In the data rows, the value 500 means zero.
The table, row by row:
[501,404,415,435,577,499,521,476,598,545,602,478,550,450,461,403,400,486,551,506,437,544,407,354,464]
[468,315,372,588,555,451,374,425,577,568,490,510,538,552,539,511,507,477,474,552,469,509,341,440,623]
[490,470,485,353,390,479,527,472,563,543,708,608,423,456,494,489,528,510,480,550,428,445,431,334,360]
[385,388,455,572,400,534,575,454,566,537,488,401,398,428,476,316,341,499,600,461,346,442,306,414,602]
[432,278,366,465,528,575,561,614,390,352,511,386,475,569,541,476,443,445,514,605,610,524,430,555,611]
[473,554,580,258,320,474,471,469,554,571,553,483,327,620,694,563,424,411,518,595,503,403,562,421,388]
[501,471,486,318,412,475,498,459,555,557,682,569,428,490,549,526,479,489,473,586,458,449,470,349,399]
[442,384,394,538,701,538,460,440,597,582,409,442,559,598,554,443,430,482,528,472,508,467,374,444,565]
[514,463,440,521,685,519,519,516,464,456,510,478,714,554,349,469,315,352,598,404,649,590,463,446,492]
[435,475,522,524,753,439,459,553,436,436,444,461,687,441,342,463,471,467,501,363,618,616,422,527,597]
[389,441,510,459,755,613,511,459,604,566,270,483,507,525,559,508,589,603,389,364,584,226,534,478,457]
[484,405,460,586,558,394,514,483,567,507,605,582,449,304,357,382,715,729,361,495,318,489,375,399,497]
[455,301,327,542,619,473,376,450,518,533,506,512,489,601,601,472,513,528,461,556,521,470,293,361,588]
[579,527,443,428,201,635,561,451,560,583,681,621,362,520,624,600,484,457,566,634,425,416,603,432,373]
[523,306,321,549,570,537,375,499,457,479,617,523,466,606,613,451,452,493,535,583,562,536,286,392,577]
[520,631,592,560,431,523,479,323,571,629,551,560,425,546,587,430,350,458,558,431,465,423,441,468,515]
[539,532,482,589,461,456,517,529,471,462,622,694,590,399,369,559,656,550,457,498,528,505,529,514,487]
[506,340,383,528,552,469,407,496,415,461,566,549,455,582,583,490,521,534,523,576,544,557,316,376,510]
[573,312,331,592,449,643,499,496,435,492,584,462,326,580,689,362,400,531,564,634,466,600,381,413,540]
[565,397,326,593,522,546,555,479,543,562,550,566,542,374,384,382,539,588,509,488,356,499,413,416,483]
[498,448,475,552,495,433,497,492,509,499,561,593,471,344,442,443,709,657,349,533,411,450,470,450,518]
[507,410,395,528,634,432,510,490,475,490,649,605,635,325,255,421,576,618,442,445,485,535,353,352,530]
[497,400,419,506,542,541,547,495,568,546,508,487,410,424,510,383,511,621,503,516,374,483,408,438,518]
[533,398,395,590,658,538,435,465,578,540,517,601,622,566,440,544,553,500,430,471,576,474,385,422,545]
[554,460,406,594,515,611,438,420,463,513,609,555,437,639,631,420,324,450,484,566,582,569,330,490,620]
[454,494,541,484,758,452,466,516,546,525,390,466,621,395,327,504,606,581,414,338,568,379,530,599,537]
[530,383,356,569,543,533,559,440,595,566,537,545,429,384,478,346,527,601,503,494,316,484,389,411,519]
[526,488,438,627,397,599,545,514,524,505,492,490,480,552,558,480,436,486,503,630,451,588,435,591,609]
[602,563,459,437,577,363,425,573,481,452,610,654,548,477,433,616,812,648,282,547,515,544,613,484,387]
[482,478,475,501,490,378,454,462,516,500,513,588,483,531,492,506,615,546,461,503,470,522,437,374,431]
[483,470,486,495,673,460,483,520,486,453,468,428,673,534,417,489,330,438,540,427,602,592,469,482,510]
[580,397,366,569,630,462,424,496,530,507,506,624,540,548,519,521,649,613,346,583,479,619,455,428,505]
[425,570,614,327,324,399,451,538,523,530,560,525,292,488,677,541,617,525,373,596,451,389,522,514,413]
[365,667,746,317,584,281,472,541,512,466,483,487,658,453,305,636,630,495,399,400,616,445,603,493,406]
[474,521,518,370,641,643,643,541,491,502,378,403,545,537,539,480,455,452,513,413,619,366,616,502,394]
[523,341,397,527,558,403,420,475,424,501,593,545,448,547,589,451,538,532,473,541,499,550,340,310,495]
[483,524,525,549,402,498,523,509,441,439,579,560,560,460,408,518,421,453,575,471,579,489,498,491,534]
[468,246,324,592,642,584,403,437,530,521,481,476,491,638,611,469,491,502,407,562,530,469,236,417,655]
[390,351,457,433,523,580,576,639,536,466,303,316,590,478,402,552,498,463,508,564,505,458,546,674,658]
[430,368,494,425,626,440,480,508,586,569,455,400,380,395,510,346,567,657,412,494,369,508,361,383,527]
[509,422,425,557,472,495,511,482,531,483,549,513,417,424,468,395,505,574,495,545,347,544,394,403,537]
[529,502,473,514,606,523,512,442,573,552,524,553,478,425,478,403,532,580,431,442,457,450,429,387,435]
[554,581,518,495,574,422,380,421,551,568,626,596,527,498,473,560,507,462,458,476,510,520,500,464,460]
[567,547,456,588,496,701,574,407,614,595,391,508,379,474,606,394,514,549,543,425,408,389,518,521,452]
[498,461,460,515,490,599,518,418,626,607,390,437,439,486,536,474,457,488,586,456,420,366,526,528,502]
[485,367,412,506,657,613,537,452,589,543,486,442,509,423,413,371,462,558,434,478,471,484,350,517,610]
[559,580,483,532,386,370,410,440,454,524,707,626,473,486,505,478,530,514,552,516,448,597,465,346,372]
[438,380,468,524,698,673,454,409,696,640,265,395,584,603,522,498,480,479,399,442,502,302,438,623,689]
[394,473,579,404,644,356,452,574,466,477,570,485,571,443,390,463,542,548,394,462,590,510,427,424,535]
[408,489,523,502,627,561,489,398,705,687,306,456,569,551,461,559,522,507,371,423,442,297,486,589,613]
[465,285,311,549,656,600,403,468,578,578,445,445,479,631,600,462,471,482,437,568,560,428,304,464,664]
[574,533,437,388,506,530,514,482,432,498,635,583,663,605,457,599,320,300,604,473,662,565,551,437,403]
[547,496,454,607,590,489,511,516,439,455,535,550,666,455,315,502,518,526,499,444,577,557,467,535,538]
[470,573,593,484,556,358,464,560,409,397,572,612,624,417,356,624,682,561,331,485,628,510,511,552,530]
[483,467,470,319,436,547,487,483,588,569,450,368,381,647,685,509,304,396,591,548,455,477,486,431,429]
[490,525,509,286,714,490,475,461,559,553,421,396,650,555,420,559,419,419,523,358,634,388,540,498,446]
[528,517,498,527,216,566,546,505,463,500,621,577,389,537,617,496,423,465,556,640,411,586,490,453,481]
[481,517,507,520,460,504,502,475,619,564,459,454,548,471,448,556,483,442,509,518,434,464,518,599,579]
[468,396,433,469,669,377,479,511,492,497,639,566,605,357,298,441,585,639,394,456,513,512,333,352,489]
[512,251,292,534,633,632,437,504,457,487,509,436,447,653,648,439,397,489,486,585,596,486,307,488,677]
[491,427,456,563,563,440,487,486,546,520,559,550,484,351,395,385,646,686,383,483,356,467,399,436,578]
[479,478,510,558,480,420,505,511,493,510,558,591,454,340,394,455,743,667,329,520,388,429,445,436,536]
[548,376,420,552,439,387,398,473,544,538,673,539,517,443,422,435,466,531,546,568,380,631,323,377,564]
[441,439,465,416,682,349,479,544,480,474,580,489,614,367,310,442,580,607,362,474,517,543,361,376,490]
[506,393,413,420,572,546,448,406,600,589,464,474,507,663,607,511,311,348,554,497,546,437,403,359,430]
[458,510,535,482,582,441,450,441,637,610,407,546,544,471,443,533,622,555,451,420,396,374,511,442,429]
[402,526,635,212,447,403,416,527,544,505,452,395,352,613,692,531,474,456,420,556,526,424,515,457,455]
[489,356,389,594,507,594,521,440,621,623,483,453,379,357,491,298,558,639,530,500,248,493,352,363,501]
[488,399,421,555,646,521,476,470,517,513,476,448,558,400,400,369,475,553,496,441,424,551,378,431,528]
[511,391,428,472,397,439,485,522,482,513,565,434,545,543,521,538,332,381,611,577,483,625,426,442,520]
[519,626,582,525,525,505,437,371,663,643,463,547,547,508,459,517,489,482,487,433,425,435,520,551,513]
[536,485,465,581,627,553,473,423,527,579,478,470,515,567,537,417,350,467,585,415,521,552,466,459,492]
[534,498,451,496,537,517,464,475,546,536,434,475,415,512,595,489,546,585,472,573,433,510,516,503,470]
[448,405,486,592,428,572,557,478,544,512,517,435,399,429,509,387,425,546,559,503,396,525,382,434,571]
[502,277,304,530,631,508,506,543,481,455,624,458,450,437,467,322,480,617,450,554,479,564,292,356,616]
[489,444,446,459,461,428,498,494,566,520,623,591,423,366,442,447,655,628,389,527,417,434,425,384,495]
[448,441,441,440,648,395,496,513,508,502,576,495,594,396,348,419,572,592,428,426,511,532,379,387,519]
[586,551,461,690,380,500,489,425,473,524,623,614,404,524,622,394,455,532,542,550,418,630,420,424,499]
[488,341,395,623,267,520,588,605,386,379,522,419,433,502,542,473,436,512,598,719,411,719,429,538,612]
[437,284,343,578,705,704,447,443,631,610,361,425,535,652,557,467,425,453,407,511,597,367,319,569,743]
[529,456,443,490,594,440,506,508,502,463,577,559,589,380,352,444,590,581,440,469,475,516,401,399,520]
[531,479,461,362,397,464,512,474,535,527,679,651,433,425,503,516,599,556,408,553,418,430,439,342,384]
[633,474,366,572,417,434,517,501,335,373,761,680,554,465,401,487,553,539,563,515,521,660,461,352,387]
[422,316,427,438,531,497,556,588,492,431,438,395,537,403,431,493,579,578,482,539,447,483,444,495,526]
[485,323,419,549,611,577,419,462,535,534,481,466,502,561,592,460,480,492,463,549,549,469,339,492,625]
[522,382,375,533,529,627,526,408,627,652,389,341,423,623,646,381,236,399,706,494,416,538,448,440,489]
[522,539,547,505,712,606,561,411,567,597,451,593,455,386,443,339,591,668,383,333,515,345,478,375,400]
[501,289,338,537,565,490,396,484,406,468,577,519,442,607,592,444,527,549,492,592,521,534,304,360,551]
[423,479,476,450,676,575,582,502,581,518,431,481,518,372,429,417,608,636,401,377,494,391,462,442,442]
[468,272,358,538,692,626,406,480,587,543,418,463,480,629,590,517,439,484,404,530,569,407,326,510,672]
[449,579,584,449,543,434,486,524,516,507,511,579,496,434,433,574,674,570,412,454,526,351,575,531,498]
[461,493,524,511,504,353,450,452,539,555,499,591,495,470,493,515,651,560,430,435,386,447,468,346,394]
[411,399,512,400,681,366,429,554,550,496,529,440,482,418,433,374,548,605,378,462,412,501,372,381,531]
[462,359,380,519,446,550,472,529,415,456,541,378,341,583,701,400,394,502,537,625,493,564,357,439,541]
[516,339,356,527,611,570,500,528,477,500,568,455,473,466,508,365,425,515,474,521,499,556,349,484,617]
[483,311,368,550,673,602,427,440,591,588,387,441,516,612,568,489,455,483,379,531,576,398,344,535,671]
[410,462,526,395,689,452,480,492,627,563,495,416,572,389,342,476,521,543,473,346,516,328,453,465,519]
[508,625,605,473,585,460,561,496,486,464,443,589,456,438,497,479,656,611,457,370,513,379,638,370,250]
[464,501,529,323,569,454,479,517,481,496,519,410,575,626,539,554,326,363,560,474,624,536,466,440,461]
[492,429,455,508,614,473,449,480,504,469,576,581,675,524,402,574,542,472,415,444,601,462,434,470,523]
[490,220,337,561,732,703,449,466,595,588,355,395,526,668,627,476,375,449,411,545,618,388,286,563,771]
[464,436,458,362,533,559,568,548,498,438,428,392,518,578,531,510,394,397,567,482,588,467,570,477,451]
Each row is the sum of points on 2 lines or planes, taken from one hidden set. Lines and planes are numbered 0, 1, 2 and so on, in the order they first appear below.
Further rows, each followed by the numbers of its lines or planes, largest part first:
[450,273,324,518,673,690,447,465,589,562,414,394,548,685,633,463,418,464,425,573,602,445,289,570,735] ~ 0 1
[477,473,514,403,422,571,556,466,532,528,494,414,456,574,565,520,288,353,616,500,516,455,478,475,454] ~ 2 3
[454,420,489,526,654,559,461,419,672,629,339,456,532,550,532,548,541,484,397,448,494,336,436,553,592] ~ 1 0
[552,566,523,499,493,293,498,536,385,396,672,687,671,418,325,581,610,510,476,462,594,572,527,385,379] ~ 4 0
[529,580,523,558,423,431,542,444,480,500,632,683,554,405,389,555,621,538,557,428,450,528,544,394,337] ~ 0 4
[494,469,446,432,642,457,461,506,556,544,522,507,559,405,402,511,578,579,430,431,484,442,479,446,458] ~ 3 5
[567,439,380,599,523,490,523,491,469,463,553,580,445,460,455,413,554,606,491,587,426,626,400,438,505] ~ 3 5
[521,576,519,407,665,343,450,565,425,417,583,622,686,537,333,600,643,498,344,462,649,619,521,493,436] ~ 4 3
[450,390,462,557,635,662,477,439,658,603,345,413,565,555,547,525,469,439,442,468,532,347,425,602,660] ~ 0 1
[480,321,386,594,697,497,529,473,545,537,475,425,567,372,343,322,482,595,515,433,410,568,337,431,553] ~ 5 2
[574,484,427,549,494,429,436,397,534,542,623,553,500,447,481,431,479,548,503,538,417,586,322,421,520] ~ 6 5
[575,420,354,688,521,663,566,428,599,598,405,430,523,508,458,366,375,484,618,455,404,559,473,496,519] ~ 4 2
[404,436,489,417,641,370,474,527,520,523,549,440,496,392,405,436,555,584,391,493,498,510,392,413,553] ~ 5 4
[490,516,513,288,433,550,583,533,498,466,507,504,488,546,531,571,480,402,486,538,574,361,620,465,371] ~ 2 6
[449,546,585,362,295,505,541,464,553,556,592,522,418,498,580,584,439,454,513,507,506,343,487,524,486] ~ 2 3
[533,412,454,603,473,571,547,492,472,515,435,392,491,561,558,401,235,373,679,496,469,654,436,475,568] ~ 2 3
[502,451,485,403,431,479,418,434,571,550,565,598,454,547,596,573,577,496,412,549,511,377,470,426,468] ~ 2 1
[385,468,605,376,577,484,496,477,592,578,350,298,364,496,604,474,476,497,476,465,434,322,512,523,502] ~ 4 3
[679,616,411,734,447,710,574,355,556,593,564,741,511,444,464,456,528,548,560,422,428,431,563,433,452] ~ 4 6
[561,425,391,560,572,485,551,497,481,509,613,601,599,383,300,448,560,557,475,456,461,506,412,399,505] ~ 5 4
[376,441,551,426,555,485,505,461,617,574,432,376,473,366,425,399,449,502,520,366,477,301,405,462,541] ~ 3 5
[448,364,428,730,733,478,462,532,525,521,384,424,523,326,342,281,638,734,403,393,340,557,342,519,653] ~ 2 5
[511,421,418,550,527,374,427,474,463,498,598,574,472,544,557,491,596,570,530,502,456,538,400,300,426] ~ 0 1
[465,503,534,524,774,615,471,389,624,624,320,579,468,612,584,452,571,585,328,330,583,223,495,442,452] ~ 6 1
[585,577,488,557,508,504,521,478,550,533,477,596,559,491,470,529,606,554,455,557,441,590,597,540,447] ~ 3 0
[527,291,329,529,599,587,456,505,495,498,504,482,472,608,623,446,421,509,478,543,591,507,285,432,644] ~ 0 1
[474,397,409,643,696,475,522,521,512,507,427,465,541,361,373,336,591,677,475,439,384,544,368,488,604] ~ 2 5
[404,297,421,462,679,561,582,609,505,479,437,411,538,338,378,380,630,671,385,412,445,395,438,404,501] ~ 5 6
[460,509,537,538,536,405,470,431,561,552,442,551,519,471,479,534,594,550,445,457,399,463,513,439,427] ~ 0 1
[581,552,498,493,281,389,380,429,501,551,781,669,452,541,548,588,487,430,502,634,432,577,424,412,491] ~ 6 2
[476,299,333,560,623,536,384,442,533,532,484,501,487,615,571,452,475,496,460,523,529,473,339,386,601] ~ 1 0
[468,458,432,430,483,594,496,454,615,605,388,333,316,622,723,431,276,419,630,555,403,498,479,433,455] ~ 4 2
[555,445,411,420,374,471,504,535,384,445,702,543,395,574,657,534,491,490,479,612,577,533,430,435,518] ~ 0 2
[551,527,487,558,565,671,624,531,484,470,450,590,589,475,421,538,540,521,471,398,547,408,621,507,424] ~ 6 4
[424,523,534,284,541,639,642,560,502,501,380,417,474,548,559,548,463,448,468,419,622,333,661,480,350] ~ 6 2
[520,311,353,530,574,468,506,501,447,485,619,505,455,404,470,373,530,631,486,519,436,568,260,326,517] ~ 5 0
[470,435,442,522,503,365,424,444,465,522,551,576,495,512,506,485,564,562,503,522,472,552,419,339,457] ~ 0 1
[571,491,453,525,307,536,535,498,445,465,613,560,417,559,641,513,419,471,560,635,431,630,482,412,475] ~ 3 2
[520,479,460,363,375,459,526,445,580,524,687,590,426,404,476,497,531,545,439,547,451,419,465,340,407] ~ 2 5
[495,388,421,525,541,510,481,456,626,593,426,382,339,426,570,333,514,609,504,528,282,437,384,434,550] ~ 4 5
[463,286,307,547,666,666,448,499,536,520,435,446,499,644,607,481,404,466,425,587,618,427,316,547,695] ~ 0 1
[460,435,447,457,580,554,489,451,580,579,404,307,397,605,628,438,284,424,628,512,470,520,445,431,500] ~ 2 4
[454,281,351,544,636,501,415,437,485,536,501,502,463,616,624,448,509,522,452,545,587,514,302,383,546] ~ 1 0
[523,527,557,493,394,440,393,375,568,593,617,493,482,491,482,502,365,407,615,462,427,487,408,483,551] ~ 6 3
[580,494,395,475,345,580,539,473,474,491,563,499,445,613,600,533,281,382,627,614,505,669,458,394,438] ~ 2 3
[599,456,364,587,580,447,487,524,470,486,596,609,513,463,471,443,637,637,393,584,422,664,445,417,483] ~ 3 5
[484,407,407,662,748,501,473,473,513,529,405,406,570,374,371,310,552,654,507,390,405,575,355,481,589] ~ 2 5
[496,387,397,547,552,404,405,452,502,520,508,534,472,553,526,499,582,575,472,487,483,491,399,392,465] ~ 1 0
[442,387,448,544,665,645,455,473,650,592,317,443,546,552,534,519,481,459,420,488,534,364,395,608,676] ~ 0 1
[561,602,491,487,668,585,565,516,484,466,427,576,514,508,501,462,650,600,353,480,562,508,630,468,401] ~ 6 3
[360,463,573,370,582,466,527,622,475,415,334,365,493,474,486,543,560,529,451,528,576,438,562,564,530] ~ 6 4
[486,352,409,509,501,433,497,516,498,472,566,457,493,404,428,432,525,554,527,546,412,578,384,452,550] ~ 5 6
[400,290,384,428,577,542,597,642,499,444,393,352,519,351,358,463,604,598,456,484,454,467,436,482,543] ~ 6 5
[374,387,531,393,641,432,397,498,595,555,352,363,396,595,636,470,485,506,372,507,496,422,402,461,586] ~ 4 1
[371,408,564,411,668,470,443,542,532,542,279,239,457,610,642,375,337,448,570,464,462,535,419,529,552] ~ 4 2
[528,455,465,770,540,537,524,542,454,459,400,443,483,447,489,426,585,624,503,535,403,649,440,591,617] ~ 2 3
[601,384,309,641,447,498,505,507,460,467,599,572,459,421,514,356,566,649,478,626,354,704,363,397,534] ~ 3 5
[447,244,348,513,721,497,457,450,633,617,483,527,514,424,455,343,596,657,377,443,375,414,245,311,590] ~ 5 1
[467,303,374,530,445,398,503,535,505,475,593,449,526,391,395,434,530,514,543,589,379,617,339,441,586] ~ 6 5
[411,417,529,414,644,399,453,520,570,518,496,415,450,409,477,365,570,631,381,498,428,503,371,378,528] ~ 5 4
[450,255,344,571,669,619,426,463,603,627,396,443,519,614,602,509,464,473,405,511,547,379,331,539,664] ~ 1 0
[518,318,350,564,536,478,425,466,432,464,604,516,463,602,571,453,515,541,525,580,529,580,317,300,495] ~ 0 1
[392,458,577,359,679,294,465,568,502,464,533,426,548,413,394,429,557,550,387,454,551,510,376,420,556] ~ 4 5
[604,530,408,613,450,503,545,515,376,446,676,649,616,482,390,524,533,523,522,552,546,614,493,495,488] ~ 4 3
[464,446,494,519,580,477,445,432,597,612,399,537,534,509,472,533,581,547,448,470,451,384,446,427,479] ~ 1 0
[444,418,459,668,629,421,489,525,500,479,476,523,490,269,327,348,785,765,326,458,343,460,356,501,606] ~ 2 5
[425,549,569,520,403,426,508,575,369,405,613,564,582,503,452,522,396,409,479,516,597,578,419,489,570] ~ 4 3
[437,224,339,581,754,505,412,411,678,679,442,507,508,490,499,401,602,624,398,456,400,372,250,339,579] ~ 1 5
[442,490,584,368,554,308,433,573,365,381,567,523,500,522,542,499,527,529,460,544,605,592,442,409,453] ~ 4 0
[562,569,494,631,449,589,563,448,479,482,491,584,419,536,578,405,502,559,481,540,473,562,506,445,482] ~ 3 6
[367,539,639,358,452,353,440,523,526,519,476,423,325,534,673,514,595,574,342,568,442,399,531,487,518] ~ 4 2
[528,406,402,476,522,455,461,562,319,360,673,556,564,535,485,537,453,448,508,561,701,601,375,454,544] ~ 0 4
[409,395,499,393,643,387,428,521,550,517,480,418,446,397,487,384,555,630,384,503,424,483,336,399,527] ~ 5 4
[461,426,419,529,487,672,492,455,647,612,309,334,362,551,680,419,400,496,517,567,376,382,508,615,619] ~ 4 0
[507,357,384,441,589,497,536,456,595,585,592,487,481,441,430,389,407,538,569,467,412,564,355,273,451] ~ 5 2
[416,522,611,445,467,396,471,547,442,436,490,461,517,534,515,512,439,455,473,540,559,549,448,515,533] ~ 4 3
[405,320,454,544,703,621,417,379,702,674,289,430,558,615,537,496,480,477,392,493,511,309,405,585,650] ~ 1 0
[426,478,499,454,636,579,584,527,558,503,368,491,507,432,461,420,604,599,422,388,501,384,524,439,432] ~ 6 5
[380,522,600,543,700,345,436,578,453,441,321,361,484,454,471,433,620,637,351,449,470,527,446,581,663] ~ 2 4
[445,403,488,510,654,542,423,402,711,665,318,478,559,592,507,499,536,508,382,443,443,341,447,560,598] ~ 1 0
[335,461,612,310,722,302,405,537,524,461,495,356,470,447,505,429,581,610,348,488,506,507,370,402,561] ~ 4 5
[445,448,500,543,680,515,418,409,693,645,339,516,569,546,463,499,601,560,391,451,455,331,448,507,540] ~ 1 0
[541,416,408,531,579,462,531,538,483,484,613,599,619,374,330,450,570,584,444,447,482,527,382,404,502] ~ 5 4
[467,357,399,402,587,575,439,408,612,602,469,457,513,665,600,523,312,386,544,517,540,440,396,365,471] ~ 2 1
[557,489,455,548,361,381,476,452,483,528,556,529,321,435,581,416,562,605,588,543,287,582,511,300,347] ~ 0 4
[492,434,467,513,507,389,497,505,536,554,597,593,449,315,389,436,748,704,354,529,362,427,413,403,511] ~ 5 2
[578,502,410,462,354,599,565,446,530,562,627,616,463,534,553,557,395,390,571,524,508,506,573,425,398] ~ 2 4
[640,638,466,635,522,664,514,337,601,640,509,655,430,510,528,420,468,520,511,420,446,442,540,438,422] ~ 6 4
[573,641,536,488,530,476,519,445,462,513,561,660,433,501,549,440,554,593,480,408,514,490,538,352,344] ~ 6 0
[467,338,381,589,718,492,489,501,600,529,442,414,551,364,405,331,490,602,507,398,430,565,320,393,534] ~ 5 2
[465,391,397,539,589,454,408,437,525,539,493,574,491,558,558,474,577,559,492,513,464,480,361,369,512] ~ 1 0
[439,352,398,490,618,524,533,582,480,467,382,326,598,523,465,467,360,426,612,494,552,602,447,518,570] ~ 2 6
[455,478,515,446,669,348,475,542,450,437,618,572,653,404,300,505,590,542,438,451,597,557,417,442,500] ~ 4 5
[445,439,486,510,598,445,442,420,630,593,412,558,522,497,495,525,596,543,426,448,445,409,460,420,495] ~ 1 0
[449,526,566,290,488,462,471,491,537,527,485,385,428,617,670,511,334,380,529,547,576,483,514,440,428] ~ 2 4
[451,472,521,420,646,461,471,511,489,500,408,415,561,587,506,471,362,413,535,451,615,536,454,483,518] ~ 2 4
[444,268,334,573,720,493,419,445,624,630,491,515,484,449,453,333,609,664,409,456,385,435,247,334,547] ~ 5 1
[448,515,505,429,425,432,487,481,532,495,665,625,420,375,492,487,644,618,364,546,401,410,443,407,451] ~ 2 5
[491,500,470,534,643,451,497,553,427,437,533,508,677,470,365,531,498,475,509,435,624,558,484,480,510] ~ 4 2
[404,430,532,416,586,414,462,493,568,510,452,400,402,468,552,417,504,556,457,533,440,483,404,454,531] ~ 4 5
[363,412,502,447,593,471,396,457,623,603,328,372,370,621,666,447,502,516,433,529,437,440,413,491,584] ~ 4 1
[466,355,433,541,649,636,443,469,602,561,420,448,516,582,566,485,437,449,427,503,594,414,396,572,651] ~ 0 1
[405,466,569,241,658,444,444,516,508,506,401,312,540,661,575,468,236,327,570,501,642,573,438,440,463] ~ 2 4
[425,405,485,504,564,491,529,629,440,391,353,358,545,416,396,531,642,595,451,470,493,443,544,591,564] ~ 6 2
[577,341,291,683,510,577,605,470,539,598,628,605,531,309,345,361,567,642,516,460,319,523,364,353,465] ~ 5 4
[563,350,355,603,564,449,533,510,502,498,600,570,485,419,415,350,606,675,410,598,363,637,360,346,501] ~ 5 3
[578,578,487,434,446,464,477,522,444,469,610,625,498,495,525,571,637,516,397,624,497,497,583,464,393] ~ 2 3
[522,428,407,448,714,446,464,487,551,503,547,548,568,385,350,424,634,646,402,444,444,517,405,391,461] ~ 5 3
[602,388,327,537,651,446,497,507,522,487,634,589,495,388,404,376,655,711,388,556,372,659,370,329,512] ~ 5 3
[498,369,404,536,662,524,496,477,556,532,456,387,554,469,410,382,397,515,558,440,457,570,384,416,540] ~ 2 5
[471,460,515,529,471,468,449,487,535,529,501,554,461,508,545,570,682,588,394,536,472,404,461,482,542] ~ 2 1
[481,244,346,553,695,482,427,427,637,587,482,502,502,452,398,392,595,639,386,493,373,413,226,334,577] ~ 5 1
[385,281,410,474,698,529,488,522,578,537,308,416,514,566,512,504,593,542,413,475,531,361,380,473,545] ~ 1 6
[371,274,404,417,595,488,595,637,519,408,429,363,541,331,376,450,592,593,461,508,478,467,423,478,557] ~ 6 5
[403,487,591,363,600,338,483,533,501,481,476,430,526,439,470,446,530,562,380,483,555,506,425,464,538] ~ 4 5
[670,443,286,672,413,637,566,436,536,545,548,614,430,491,534,422,540,569,570,606,347,591,520,448,456] ~ 4 3
[391,285,415,434,594,507,593,632,507,438,415,382,522,363,396,451,588,580,464,493,456,485,454,474,514] ~ 6 5
[449,212,305,563,719,707,433,456,605,593,378,407,545,665,615,477,407,440,422,576,635,383,269,615,760] ~ 0 1
[387,445,552,502,581,539,595,629,452,418,304,453,493,394,427,480,724,628,348,432,489,353,629,624,566] ~ 6 2
[588,369,308,656,484,629,566,431,564,546,547,592,502,423,410,387,513,587,561,482,363,492,432,398,461] ~ 4 5
[426,319,387,543,689,621,433,414,701,657,317,448,543,623,574,491,474,469,405,486,538,341,350,537,669] ~ 1 0
[464,451,501,539,487,438,480,504,517,495,555,583,456,347,422,443,722,702,366,521,388,465,422,445,548] ~ 2 5
[467,403,462,356,511,575,560,553,514,469,433,394,535,556,527,525,328,383,585,486,596,453,520,461,437] ~ 2 6
[441,342,436,576,692,618,439,432,671,605,331,452,552,611,570,510,491,480,419,483,492,376,381,545,689] ~ 1 0
[431,430,526,414,604,457,504,466,620,600,444,387,489,398,422,451,468,522,517,375,448,318,448,446,538] ~ 3 5
[524,297,357,547,571,478,404,473,409,465,568,554,443,601,619,519,473,553,471,566,544,565,336,348,529] ~ 0 1
[315,574,692,301,604,429,429,524,675,560,269,284,425,570,591,512,503,480,401,449,464,382,546,624,559] ~ 4 0
[433,488,536,535,658,586,595,556,473,432,294,454,530,452,445,459,676,654,391,412,545,394,587,587,482] ~ 6 2
[695,478,314,696,464,589,542,477,434,477,585,677,508,512,498,502,613,559,488,586,431,676,489,469,455] ~ 3 4
[475,343,394,638,749,495,513,484,571,538,452,423,542,385,335,312,530,638,466,427,385,539,333,398,590] ~ 5 2
[406,356,493,441,561,451,477,501,605,576,406,360,324,446,598,303,534,624,455,518,344,464,390,451,526] ~ 4 5
[401,401,523,387,557,448,478,498,580,573,394,348,367,475,581,380,511,592,465,519,349,490,390,437,543] ~ 4 5
[428,323,373,574,634,520,414,473,511,513,506,510,487,599,614,474,488,512,484,548,563,472,324,415,578] ~ 1 0
